In the data rows, 128 means zero.
Here are some points, each followed by its number:
[184 167 191 182 154 144 157 201 197 248 243 235 237 218 217 178 140 155 198 184 214 195 210 206 211 194 176 141 136 134 166 197 213 196 182 184 194 140 137 141 128 168 151 183 157 154 139 131 141 139 130 138 141 158 136 150 129 129 142 141 147 143 141 160 155 163 138 139 136 137 146 158 146 130 166 151 145 155 138 135 132 128 136 150 131 163 133 154 136 133 174 142 148 130 141 131 139 131 140 132 133 136 138 132 130 133 140 129 150 130 147 136 145 130 165 140 132 134 137 141 136 137 151 143] 0
[144 130 130 175 176 155 165 152 177 154 130 148 147 139 143 140 186 150 176 178 147 184 170 158 174 179 160 166 149 141 154 151 134 192 159 169 140 189 157 181 134 164 144 143 142 129 153 153 151 174 156 169 135 151 150 135 152 135 151 130 137 138 153 130 143 165 136 130 169 150 137 137 128 147 146 132 136 156 148 133 128 133 147 147 132 144 142 159 145 133 166 135 146 141 155 156 151 144 149 137 137 135 132 150 130 141 135 130 142 131 134 155 149 135 173 156 140 138 139 130 134 157 165 129] 1
[172 190 149 168 153 209 177 163 148 175 182 198 138 131 146 210 146 176 153 136 133 131 156 148 139 148 166 171 172 160 153 136 131 150 129 142 195 169 139 135 174 143 140 154 171 140 165 168 143 135 133 146 141 140 198 134 164 157 174 160 152 146 135 155 148 201 153 129 129 137 140 156 160 128 158 128 129 167 143 132 150 180 152 166 176 145 146 175 151 149 156 172 140 129 174 136 178 170 129 136 138 150 137 145 134 145 134 136 145 136 147 143 186 138 150 154 147 165 133 190 134 155 179 129] 2
[144 147 148 163 173 176 169 133 177 132 142 132 136 153 129 143 184 178 145 160 151 192 171 171 146 171 144 132 142 142 138 162 144 141 165 154 137 170 131 151 143 151 172 142 145 130 130 141 135 129 143 172 151 143 133 151 136 131 139 141 141 159 161 147 131 161 129 155 128 136 140 130 143 144 134 138 129 135 142 132 167 135 133 141 129 169 145 154 148 137 164 147 154 143 144 146 151 154 170 137 133 143 132 140 137 142 146 129 128 150 135 131 162 136 151 131 140 147 129 155 129 151 130 138] 3
[196 186 145 152 192 175 143 133 129 133 147 133 142 146 133 171 200 131 152 155 159 173 138 138 142 154 174 130 151 168 174 139 163 174 170 169 147 136 151 164 212 169 130 138 178 164 175 173 178 154 155 142 142 128 132 144 153 128 133 136 135 130 150 149 150 156 137 138 163 143 143 132 156 176 148 135 128 133 168 138 152 170 143 133 160 156 139 149 147 171 151 135 184 145 151 146 138 141 152 135 175 144 184 153 137 170 137 148 164 129 179 130 134 153 134 131 146 139 173 156 147 129 163 149] 4
[128 128 183 188 173 162 197 151 148 141 132 132 153 134 161 171 168 184 154 173 148 183 178 191 171 165 178 178 159 133 132 150 129 134 159 135 133 170 139 164 156 144 137 159 156 143 147 129 158 157 178 177 145 130 138 144 135 136 158 140 145 162 146 159 136 136 154 144 148 153 155 139 139 144 131 132 134 131 144 144 140 140 141 145 143 144 129 141 151 128 164 140 132 139 167 144 152 132 135 134 134 155 139 140 142 155 140 139 129 146 146 144 142 169 167 143 129 136 130 136 141 140 154 149] 5
[174 197 141 130 179 169 137 149 157 136 138 147 131 167 150 141 142 132 163 144 164 151 135 130 148 148 132 129 136 187 152 158 160 148 152 130 160 163 134 139 192 160 177 136 144 155 167 167 135 132 154 183 134 143 163 134 141 162 141 140 128 136 132 131 135 156 130 138 149 140 141 137 145 129 147 138 140 149 182 147 172 143 158 128 160 138 160 153 140 132 169 151 146 148 143 153 167 162 150 144 152 138 131 154 138 132 146 130 146 128 137 163 142 138 152 143 129 140 145 163 129 134 136 129] 6
[204 224 198 184 202 231 184 185 146 152 136 132 144 131 148 136 161 157 229 136 155 167 151 184 152 137 155 136 158 149 153 131 134 139 158 135 130 146 129 151 168 146 136 152 154 137 148 148 141 142 133 160 130 143 146 160 133 130 131 132 149 135 153 140 140 158 139 130 133 131 153 153 150 145 151 154 132 161 134 131 133 160 141 152 145 179 148 132 131 139 162 153 144 132 161 153 146 143 143 151 152 140 138 133 130 131 129 141 131 139 146 160 138 158 161 145 128 156 149 151 139 142 148 144] 7
[158 159 156 160 135 145 177 147 156 138 140 133 156 159 147 137 132 192 139 159 158 167 145 148 139 172 151 146 165 149 129 157 129 170 139 147 142 156 142 158 138 146 152 143 133 131 135 146 133 132 134 173 135 154 154 137 135 146 139 173 150 129 136 141 150 138 148 139 131 134 169 129 130 132 128 140 128 146 156 147 146 136 135 132 167 135 142 175 156 142 169 136 152 133 149 130 169 128 160 158 157 131 135 128 164 152 139 146 142 144 133 141 173 130 155 143 129 134 136 129 136 144 150 139] 8
[153 132 158 171 149 168 180 160 154 141 132 150 139 136 132 133 132 176 150 168 168 140 162 165 138 184 149 167 142 154 170 162 167 147 167 155 146 148 128 161 142 134 157 148 156 147 159 166 129 129 151 165 141 133 152 133 144 135 144 130 143 134 141 150 134 132 145 128 167 139 137 141 140 130 145 132 132 178 131 153 133 159 149 130 167 133 130 150 173 138 174 134 141 153 158 169 142 143 151 137 137 130 136 132 150 132 138 130 161 130 154 142 140 146 149 135 154 134 137 133 143 142 163 167] 9
[146 181 143 141 169 173 139 143 148 146 134 136 132 130 130 169 139 155 165 149 156 145 131 131 168 129 144 151 162 157 147 131 129 129 167 155 150 152 129 160 141 135 189 128 156 133 133 183 134 128 143 169 154 131 142 134 166 156 133 145 159 132 140 158 129 144 132 141 132 133 135 133 153 129 138 141 136 147 145 162 134 161 133 146 153 142 147 175 144 148 182 147 134 136 152 140 140 163 149 133 154 132 135 144 135 135 129 147 173 151 141 139 164 160 152 139 144 165 133 149 141 146 145 135] 10
[139 132 135 172 158 146 190 152 170 152 129 149 139 128 134 139 155 152 165 146 158 144 177 187 141 198 164 160 152 165 139 145 170 133 154 164 145 158 130 150 137 155 129 139 139 133 130 166 131 137 142 162 135 142 147 130 157 130 174 135 141 148 133 174 131 140 135 141 129 138 151 148 132 129 156 141 159 129 149 136 135 151 150 138 178 147 143 157 147 151 162 145 136 129 149 147 156 140 131 138 151 145 143 134 143 153 161 131 162 137 134 128 169 133 150 149 136 148 138 155 145 137 143 136] 11
[148 134 158 157 170 161 158 140 163 133 136 135 146 154 161 157 175 148 174 167 178 166 169 197 166 162 165 170 150 161 139 133 133 130 150 167 135 171 149 176 139 148 133 170 145 139 143 134 151 151 165 172 143 145 166 138 143 142 146 150 132 129 164 141 158 137 150 133 162 134 138 154 129 132 133 137 139 138 141 137 142 131 148 143 131 129 138 164 153 140 161 148 135 129 165 162 147 145 153 131 152 136 146 150 137 144 129 139 138 135 159 146 143 150 164 128 132 129 132 137 132 153 158 151] 12
[152 159 155 143 148 150 141 143 145 141 133 134 131 161 129 141 147 133 168 147 161 129 153 146 135 137 155 136 138 141 128 132 134 137 166 141 149 141 131 134 161 148 131 132 139 154 130 166 151 150 134 153 134 139 159 143 175 159 140 145 159 146 154 157 136 138 135 138 130 131 131 133 145 131 164 135 131 173 159 135 136 146 133 151 128 171 135 168 131 155 179 134 163 132 167 137 157 166 138 141 135 144 148 149 128 165 130 129 152 177 162 145 182 139 161 140 137 136 146 168 157 136 154 150] 13
[175 170 140 130 160 155 158 142 137 148 162 153 134 149 132 138 167 139 165 130 128 150 128 136 128 142 142 133 157 177 150 158 137 133 130 148 170 165 133 166 174 137 180 149 149 135 166 155 135 132 130 170 134 128 145 161 146 134 148 134 133 154 128 134 141 153 158 137 136 160 129 156 133 156 150 135 143 177 150 149 168 137 162 152 134 151 128 144 163 138 159 130 153 161 159 163 176 150 130 145 134 134 129 143 152 147 139 137 142 129 148 151 153 135 178 131 145 137 135 158 137 144 153 141] 14
[178 164 194 183 164 139 148 191 185 234 234 228 233 218 221 189 158 136 177 175 198 180 191 193 197 179 172 143 148 134 149 174 185 166 156 162 170 144 128 154 129 160 143 166 140 135 132 158 133 139 140 131 153 160 132 145 132 130 131 147 163 159 151 169 162 167 146 134 131 149 158 163 153 149 172 156 151 165 133 134 135 129 138 152 132 172 140 142 133 131 166 142 146 130 144 129 135 132 153 130 139 135 133 131 130 133 133 133 154 128 141 132 156 139 160 141 133 133 132 139 140 142 151 140] 15
[153 181 133 163 165 156 143 153 147 146 134 130 132 141 135 156 139 145 164 132 159 133 130 136 128 140 133 129 139 141 135 156 149 133 154 140 167 146 131 143 167 147 176 132 142 130 148 174 155 158 154 146 174 130 168 130 151 140 130 141 140 130 143 139 145 169 136 128 135 129 144 164 131 149 137 130 175 156 154 173 179 154 134 129 156 142 131 166 154 137 168 137 132 143 164 144 151 162 148 148 144 158 141 141 153 148 141 128 132 137 149 153 144 133 186 145 141 139 144 143 136 130 130 142] 16
[191 211 134 171 153 165 131 170 141 143 153 135 136 133 131 128 162 130 177 150 153 175 173 134 139 160 136 159 163 161 188 142 150 130 150 143 169 179 192 159 190 173 164 150 158 148 183 198 130 140 157 144 138 140 142 134 130 146 137 135 150 147 154 144 140 152 146 147 151 138 131 175 155 157 130 138 141 150 156 179 160 138 142 136 192 173 159 139 153 136 161 130 160 155 160 143 142 139 180 193 159 162 153 149 184 166 167 158 133 168 135 158 143 160 143 134 149 143 140 135 150 157 179 147] 17
[168 182 193 131 141 142 165 130 132 151 138 146 132 134 132 152 170 150 208 209 146 139 146 146 172 178 143 159 152 136 179 155 147 150 133 141 132 191 137 156 149 153 170 129 163 149 164 167 161 154 128 183 131 133 183 159 133 131 146 164 160 160 165 181 138 152 146 194 169 144 135 154 133 135 151 128 143 134 158 140 147 135 131 166 196 181 133 189 164 142 171 134 153 130 152 167 139 129 175 154 162 134 129 152 132 151 134 146 143 145 149 159 162 171 133 147 154 158 131 176 143 132 135 178] 18
[138 157 156 174 152 134 169 174 181 141 148 148 138 133 133 129 164 136 132 160 134 174 133 133 151 171 183 179 168 168 132 143 136 146 168 167 136 162 145 147 137 139 148 143 137 139 159 147 129 138 148 178 153 144 138 160 144 140 184 140 146 143 130 144 131 161 147 130 146 138 137 132 136 148 146 134 150 168 186 141 144 128 146 164 141 134 147 154 151 143 175 141 152 132 131 137 131 154 160 151 159 129 149 136 136 133 133 159 131 151 134 138 128 156 137 154 158 137 128 156 138 161 159 140] 19
[158 190 133 134 133 145 160 135 152 140 129 140 131 130 142 136 149 157 128 160 143 152 150 149 129 176 174 170 165 140 164 132 142 136 142 153 132 142 139 129 158 138 153 134 140 142 150 157 147 149 169 158 128 149 156 129 140 151 138 135 136 134 146 136 129 142 150 136 142 133 135 138 133 129 147 139 145 134 148 145 133 144 135 141 152 130 162 179 135 143 142 138 147 148 171 134 143 129 150 128 149 139 129 129 148 130 153 144 174 141 156 132 154 151 144 128 136 162 133 134 130 148 171 133] 20
[165 151 132 138 152 171 157 156 141 159 156 146 144 159 136 151 164 160 147 130 137 143 135 154 154 147 146 155 150 149 151 131 139 162 169 160 135 143 148 170 131 154 136 130 157 160 149 158 140 133 139 191 152 148 158 132 144 156 161 138 140 133 154 152 130 157 132 132 144 132 135 132 128 155 130 157 129 138 154 142 143 147 137 134 135 152 145 148 143 136 179 139 141 140 161 150 157 139 137 136 160 131 137 129 145 139 160 154 133 131 145 147 131 154 175 131 144 133 150 146 146 151 178 130] 21
[153 199 139 163 156 185 129 130 162 181 143 135 132 148 162 191 140 181 146 161 151 130 142 140 137 141 136 141 150 188 169 169 153 163 144 130 145 167 182 150 157 140 161 162 165 163 165 165 140 149 136 144 147 134 139 130 144 133 130 138 173 156 138 129 147 182 130 152 132 157 159 140 159 136 137 135 145 130 144 194 173 159 135 133 162 152 168 209 181 129 191 155 146 135 143 131 162 142 144 184 129 128 142 132 133 155 156 137 175 151 153 152 161 163 161 143 152 153 132 136 170 156 191 129] 22
[169 153 186 183 152 153 159 196 194 247 238 223 230 219 215 174 150 147 193 185 207 192 202 201 203 191 170 147 147 133 161 185 199 187 181 174 181 133 137 146 128 160 153 176 158 158 137 134 136 136 133 144 142 157 135 152 130 135 144 135 148 149 139 168 153 159 140 136 132 146 150 160 149 134 160 145 143 153 146 131 133 130 136 150 131 164 136 148 134 131 165 143 149 134 144 131 140 131 148 129 133 131 135 136 137 133 144 135 155 128 138 136 144 137 164 143 133 129 135 150 134 138 146 143] 23
[174 171 131 130 156 155 159 158 155 173 140 161 136 139 148 197 140 129 159 129 157 132 131 149 141 139 132 131 130 140 139 152 153 167 155 148 162 133 136 136 158 146 167 146 134 190 166 185 131 131 137 128 138 138 157 157 161 165 151 133 146 180 160 163 153 128 190 128 139 170 165 141 176 183 147 147 137 144 134 136 148 156 144 154 153 135 151 176 133 139 151 154 164 143 140 139 153 149 184 135 150 168 139 128 148 132 160 133 149 133 138 165 151 157 155 148 154 172 154 152 138 168 131 132] 24
[136 136 133 172 162 165 170 146 177 153 148 139 140 153 132 151 134 148 141 171 152 138 185 139 133 184 141 158 144 145 149 132 147 150 129 140 138 140 133 131 165 151 171 147 165 146 158 198 150 132 163 148 146 144 137 140 182 128 151 143 151 129 154 152 134 128 142 146 156 154 132 145 154 129 146 146 143 172 139 142 152 130 164 142 142 162 143 169 129 140 143 154 156 130 176 130 143 151 141 150 136 132 157 138 176 161 139 155 129 157 133 129 143 150 144 158 130 153 139 128 135 151 132 148] 25
Which two points above are nearest to each new point, looking only along the 7 directions in which the numbered points spread most? Their numbers follow each, nearest first.
[163 178 131 137 174 194 146 132 211 172 132 147 149 151 139 154 158 165 211 176 192 139 188 142 157 137 153 182 179 182 142 140 156 130 174 137 160 140 149 154 173 141 167 133 172 144 168 132 149 137 178 152 137 159 145 151 150 162 133 145 138 141 153 182 156 161 130 141 162 156 132 131 134 159 144 177 159 149 162 131 155 182 135 138 187 128 131 228 149 136 168 136 148 184 225 147 158 138 139 132 160 150 157 141 156 143 131 135 142 165 132 141 160 167 136 167 135 138 131 148 149 143 144 213] >> 9 20
[184 179 183 187 162 189 139 176 129 158 151 141 130 133 135 138 158 132 152 136 144 158 155 162 140 131 156 158 180 168 148 139 143 142 164 133 144 138 135 163 175 162 185 146 154 151 140 152 132 134 135 152 156 146 155 145 131 144 144 147 146 157 128 132 156 163 139 144 138 158 139 155 129 161 142 142 146 144 133 162 169 135 129 129 173 128 146 178 154 134 162 131 143 145 160 138 145 136 141 137 151 134 143 131 133 145 145 136 142 139 132 129 153 149 176 155 154 175 130 142 132 152 154 163] >> 14 21
[148 163 159 184 141 194 155 137 135 150 175 143 142 134 136 208 186 174 161 145 197 132 145 166 136 138 164 140 141 141 169 129 151 178 141 128 131 135 160 144 169 131 161 177 153 163 164 195 176 128 140 151 153 153 139 142 147 166 154 164 169 133 142 137 166 176 154 134 131 142 139 134 164 175 138 139 184 190 151 133 147 201 152 180 180 197 137 176 175 149 161 129 128 132 161 134 152 152 145 151 130 134 135 149 133 152 178 132 135 146 132 139 138 189 131 192 157 141 129 168 158 133 137 172] >> 10 20
[135 143 141 168 139 146 144 138 148 131 147 137 173 153 158 175 190 192 142 176 174 169 182 190 135 176 150 185 173 155 169 140 149 164 203 181 170 189 150 165 136 157 151 157 166 134 134 165 152 149 161 143 134 178 151 135 140 165 157 166 144 148 144 172 168 150 141 135 136 174 151 130 168 156 159 148 135 158 163 132 131 170 129 152 148 154 147 182 137 133 176 130 133 155 135 168 148 130 150 138 143 172 135 138 133 192 158 136 161 154 148 148 165 145 154 141 133 131 142 141 133 170 167 134] >> 9 11
[149 183 158 129 133 163 134 143 167 142 151 140 142 168 149 168 130 155 159 135 130 149 129 130 156 137 137 135 165 147 141 142 136 134 143 134 160 132 158 129 159 142 155 138 137 141 144 165 130 135 142 182 132 136 176 157 151 138 138 133 179 149 128 134 161 128 132 143 133 153 138 153 150 138 146 129 138 151 136 145 151 134 148 132 140 146 148 164 144 135 143 130 134 139 169 135 158 134 141 131 136 129 133 134 129 161 138 143 141 137 129 145 156 140 158 129 133 143 141 133 164 132 137 131] >> 10 16
[150 133 153 154 161 135 188 177 168 140 136 150 138 131 130 137 182 171 130 169 139 163 187 195 193 152 167 152 156 138 142 157 151 150 170 142 135 211 158 138 168 161 145 137 154 130 159 161 131 132 164 133 134 142 141 147 151 135 145 132 163 157 135 135 144 141 133 128 135 144 164 158 129 155 139 130 138 139 134 145 135 149 155 151 147 145 149 177 166 131 160 149 141 132 145 150 160 144 164 143 157 132 135 140 140 134 140 136 137 161 132 161 133 131 157 138 156 132 137 148 164 134 158 149] >> 9 1
[150 139 139 164 142 166 174 146 171 135 143 136 132 131 129 149 144 136 132 174 141 133 155 143 147 157 166 158 148 154 145 146 140 145 139 129 169 132 135 155 190 158 157 149 148 142 181 167 145 156 137 188 147 133 155 146 159 164 137 155 146 131 139 151 132 151 147 141 130 156 156 153 142 139 144 152 142 134 149 154 156 135 136 146 163 173 131 140 148 151 153 155 139 151 172 146 153 146 147 136 143 141 136 154 179 156 155 134 135 135 132 141 152 166 146 131 131 143 140 138 141 141 156 131] >> 20 9
[149 202 208 148 180 194 156 194 146 175 156 134 141 155 135 137 181 153 176 157 188 155 140 140 143 154 155 155 185 180 139 146 152 146 143 157 131 154 137 133 184 137 132 167 148 133 131 146 132 138 145 179 157 139 130 146 180 157 142 149 139 165 170 129 153 172 150 135 147 160 131 147 133 153 154 143 137 149 146 130 140 139 143 143 130 162 170 145 150 160 170 131 136 130 171 131 163 134 159 137 134 145 137 145 131 158 154 143 135 134 163 134 156 154 146 133 131 139 136 156 135 140 150 133] >> 21 14
[143 134 146 208 130 172 168 184 174 138 143 136 173 137 156 160 163 143 191 189 138 167 196 160 142 201 205 182 135 157 134 134 156 156 165 138 133 215 163 132 164 178 134 202 141 131 133 157 154 145 159 139 133 135 132 164 134 150 192 136 142 180 155 134 130 128 160 172 134 147 153 136 141 171 136 179 185 137 182 177 138 155 170 131 154 180 152 140 147 131 174 129 153 164 148 128 143 148 154 139 156 153 154 140 130 145 139 148 129 137 152 128 139 137 144 145 128 139 156 161 128 156 186 182] >> 1 12
[131 145 140 159 133 133 186 146 173 141 140 131 140 137 129 137 135 163 134 132 128 160 165 166 139 164 154 144 130 131 152 129 128 138 143 131 152 142 139 141 163 140 159 129 148 152 142 144 148 165 155 162 161 169 162 150 136 141 145 138 134 135 147 141 135 138 144 151 132 148 135 143 131 138 132 130 137 145 147 144 148 137 128 135 138 153 140 168 147 129 163 135 138 132 152 136 157 132 146 129 137 144 153 131 128 135 132 131 157 133 140 134 140 132 186 131 137 134 136 131 155 152 140 136] >> 19 9
[199 186 167 129 200 181 184 187 149 165 156 140 137 170 153 134 171 152 169 152 188 139 142 134 155 164 143 145 190 184 194 128 132 171 154 149 128 129 130 165 191 156 157 143 133 190 166 193 157 139 130 152 138 134 158 132 150 149 161 144 134 131 132 153 143 151 134 143 148 138 155 144 136 164 157 138 162 141 168 155 134 152 139 128 136 143 142 158 148 135 177 151 139 148 135 166 186 131 152 142 168 161 153 138 129 141 152 145 128 133 140 138 134 157 157 142 146 144 129 140 136 128 158 129] >> 14 21
[143 178 169 140 139 140 147 146 170 140 134 132 134 142 130 154 168 146 133 130 149 162 168 149 141 130 153 130 141 132 132 136 161 140 137 164 139 169 131 156 159 137 147 155 139 145 148 140 145 142 137 154 144 151 144 150 171 128 149 139 147 138 154 156 131 136 146 129 163 146 169 130 147 147 133 132 148 139 139 151 144 143 162 140 164 169 148 165 143 141 147 141 144 148 163 149 129 161 145 150 164 149 138 130 164 130 139 141 156 132 144 148 134 147 168 149 131 139 133 136 138 138 132 147] >> 21 9
[160 205 161 137 156 155 129 145 140 164 150 130 130 134 147 166 140 158 152 128 147 156 130 159 164 160 148 146 133 182 160 163 138 159 142 138 155 142 134 136 169 138 175 145 154 159 155 159 143 138 162 166 152 154 162 139 141 130 134 134 152 130 148 140 138 129 129 134 149 136 142 147 139 148 148 133 132 129 155 147 129 158 136 131 154 183 146 161 150 169 185 149 150 141 174 148 148 146 154 129 129 137 156 129 141 136 133 145 151 163 135 152 153 132 153 141 130 142 134 173 155 129 155 143] >> 14 10
[133 158 128 156 147 139 188 142 182 133 161 130 144 129 141 170 150 162 132 161 158 180 146 169 159 157 142 174 150 145 145 131 136 141 156 146 155 165 135 136 142 130 134 159 156 130 132 152 140 150 158 162 137 148 153 142 156 141 132 132 131 134 144 131 163 148 140 134 146 154 135 137 139 151 144 129 149 157 137 136 132 133 143 136 144 139 148 145 142 131 149 139 150 134 146 144 149 150 128 143 142 152 149 132 144 142 132 143 143 141 154 145 152 163 163 129 133 138 137 135 139 146 135 145] >> 19 9
[132 152 149 156 163 141 157 145 167 143 148 150 144 128 172 136 162 139 154 162 149 159 194 179 206 159 148 201 139 147 151 152 141 138 154 144 138 147 167 146 138 150 139 151 151 156 129 198 137 147 162 151 140 133 162 163 129 135 150 132 130 136 135 133 133 152 138 135 139 130 139 134 145 143 132 132 130 130 160 133 163 145 149 130 159 155 130 164 152 141 165 153 160 148 193 135 155 135 134 149 132 136 155 135 129 151 149 144 160 142 139 131 157 140 160 131 160 151 153 139 144 136 153 143] >> 9 19
[128 182 144 162 130 187 140 192 147 161 130 129 188 146 181 149 159 152 205 150 164 155 162 137 129 131 142 137 130 173 168 136 141 196 159 128 151 175 155 131 173 146 161 163 170 162 162 185 132 150 162 132 130 149 155 135 166 151 150 128 168 142 136 137 134 160 137 144 130 133 149 152 134 176 129 149 151 132 134 164 150 132 134 151 169 149 158 174 149 134 174 139 145 170 138 178 194 195 136 155 163 145 146 133 146 145 164 129 140 145 148 144 197 189 159 182 173 134 140 136 134 147 167 129] >> 14 6
[156 179 151 148 175 159 136 146 140 140 172 165 144 175 154 173 150 145 143 137 169 132 149 129 160 134 132 146 150 175 153 132 152 158 141 128 142 154 145 166 168 150 145 144 138 155 146 178 135 153 139 179 130 145 179 134 146 141 142 138 135 135 129 161 140 132 140 130 141 130 144 154 137 137 133 139 134 146 129 138 138 136 137 132 157 166 144 151 144 150 153 142 128 156 157 162 180 142 160 146 151 130 132 130 144 143 149 152 131 128 155 129 148 138 141 135 130 130 149 149 134 145 144 139] >> 14 21
[179 187 219 157 179 200 165 160 138 190 135 134 148 152 140 139 171 160 156 143 178 148 164 131 190 171 143 136 152 189 152 175 129 138 165 163 177 151 129 138 159 153 183 184 170 179 160 192 146 136 153 155 142 157 140 151 130 159 138 153 157 142 157 157 166 166 151 177 175 129 133 174 164 176 139 132 143 133 157 161 150 158 149 151 165 141 137 148 141 132 172 133 129 134 179 148 144 143 128 140 139 130 135 150 174 132 147 128 158 140 152 143 161 165 150 142 142 132 137 149 158 156 163 183] >> 14 21
[158 219 156 148 153 179 163 181 149 167 136 150 145 133 134 209 187 164 160 159 186 142 139 132 157 186 151 147 172 195 138 140 131 151 142 151 155 129 138 176 164 165 134 142 154 164 167 146 145 130 137 193 137 133 131 129 139 142 139 169 145 163 131 172 142 159 168 182 170 145 164 158 159 141 138 146 128 136 140 138 168 169 145 179 139 160 152 177 202 152 185 154 188 132 138 169 171 131 137 154 168 160 129 144 176 158 153 137 138 140 178 131 182 167 164 153 128 150 142 144 154 149 144 170] >> 10 9
[142 194 153 130 136 178 136 131 132 183 140 147 137 144 144 162 158 135 169 158 148 160 138 134 130 128 160 135 132 168 163 144 131 130 148 170 137 141 131 130 158 168 182 137 129 132 142 146 170 131 138 155 151 135 161 147 150 165 136 143 129 129 143 146 155 161 130 141 138 141 130 155 141 149 130 155 150 157 130 147 158 130 143 129 166 137 135 170 137 129 185 140 153 157 169 143 148 140 157 137 159 128 139 136 128 141 153 136 135 161 160 138 151 133 163 144 130 143 145 180 132 146 172 133] >> 14 10
[173 160 131 147 144 129 150 148 153 141 139 153 128 132 157 147 140 133 143 147 131 172 151 170 142 134 138 142 160 160 145 129 134 171 161 145 155 159 133 137 147 154 156 132 146 129 143 169 131 150 176 177 147 148 148 140 150 143 138 138 129 137 155 134 146 143 156 131 150 136 156 130 137 147 151 136 136 158 154 139 156 168 140 138 151 140 141 165 132 135 156 138 157 146 152 135 160 139 140 137 142 138 156 139 141 132 163 141 161 132 131 138 141 149 154 144 133 132 147 147 150 148 158 131] >> 21 20
[138 170 128 146 168 178 171 151 175 132 157 137 141 137 165 133 149 141 141 157 169 161 165 156 142 178 181 174 144 157 142 134 151 137 146 141 141 162 143 147 141 145 142 131 140 140 165 161 135 160 146 173 145 134 145 135 129 141 145 154 155 147 161 139 132 139 145 133 149 157 160 137 135 128 165 130 129 135 150 140 129 148 147 138 179 138 155 157 162 153 181 131 130 132 163 142 144 149 129 133 170 144 151 145 130 135 134 131 163 146 137 134 157 146 190 154 140 156 143 144 153 129 136 151] >> 9 19
[129 143 135 158 147 135 183 139 172 142 144 129 160 137 168 160 161 174 167 185 173 162 158 166 176 194 175 182 129 135 139 149 147 162 169 166 134 155 172 166 135 159 141 173 134 138 141 142 157 180 162 180 132 131 173 129 132 136 158 141 151 131 148 143 137 147 156 143 155 158 142 139 131 140 142 139 131 135 134 131 166 143 143 139 145 146 129 136 134 133 165 154 135 143 168 145 182 131 149 137 131 130 156 159 140 136 153 149 130 137 142 128 148 129 157 145 152 131 137 159 130 141 153 145] >> 1 12
[143 135 153 165 162 144 161 155 152 135 135 131 137 132 155 156 152 144 134 130 146 152 129 147 140 134 129 148 137 146 132 135 141 134 128 144 158 134 158 146 176 157 152 132 129 137 142 158 153 169 164 179 170 164 170 157 145 166 143 131 131 141 149 135 130 128 136 150 155 161 144 128 135 146 135 147 139 152 143 138 140 130 134 141 159 144 144 169 143 137 179 135 146 133 161 143 161 130 149 141 137 128 149 144 141 139 135 131 161 133 132 141 143 129 157 138 133 137 133 131 131 136 144 132] >> 21 19
[157 205 146 154 131 142 142 131 132 148 134 138 132 174 131 180 170 154 167 144 141 134 172 150 145 160 129 134 146 158 170 132 137 137 131 145 176 131 133 129 181 167 186 150 163 167 154 173 145 154 137 171 134 150 146 131 172 172 142 148 176 134 139 163 143 148 157 172 135 129 142 137 129 137 148 142 141 150 158 138 165 155 129 138 144 146 130 147 136 129 152 132 156 135 182 131 145 152 128 144 131 135 134 131 130 137 133 147 165 143 142 133 176 131 184 129 132 134 142 152 152 136 161 152] >> 10 14
[145 140 163 161 183 130 186 152 191 153 139 132 140 128 130 148 157 152 153 153 129 185 154 165 174 159 172 158 142 137 145 141 133 154 162 172 134 153 147 154 147 152 136 139 137 130 155 149 131 131 130 148 133 144 150 129 145 164 128 138 129 134 128 153 142 140 133 136 154 142 135 155 135 137 144 130 144 134 134 152 145 148 151 143 168 132 134 136 137 146 173 128 162 149 172 140 158 141 143 146 142 141 143 150 136 147 160 133 132 156 146 137 163 135 151 135 130 137 138 162 134 140 155 143] >> 19 9
[148 130 137 169 136 142 170 151 162 130 146 157 138 137 130 162 137 139 139 128 153 160 152 161 136 132 141 140 161 131 137 133 131 153 166 133 145 131 130 167 145 134 163 139 175 160 143 168 140 142 134 161 137 136 144 130 168 166 151 134 154 133 138 143 143 128 145 138 141 148 133 167 144 150 133 158 136 130 150 133 130 155 145 132 177 137 144 173 152 140 192 156 147 142 153 130 161 156 141 131 133 135 130 142 147 141 147 145 130 134 153 150 151 149 140 180 130 135 149 137 145 140 132 141] >> 20 25
[137 186 149 168 132 130 186 158 169 135 147 143 131 144 148 130 133 133 144 199 138 158 173 166 141 133 135 164 134 132 143 152 150 147 162 162 133 158 167 152 156 136 141 135 132 145 152 174 137 133 140 174 139 147 132 136 174 144 159 138 132 131 141 142 137 164 141 163 151 147 129 129 130 156 139 129 139 163 156 131 139 143 131 129 148 149 158 149 129 137 173 131 135 130 173 130 144 138 132 133 193 128 153 132 142 140 153 131 152 130 133 140 160 169 162 150 131 158 138 137 151 143 149 130] >> 9 19
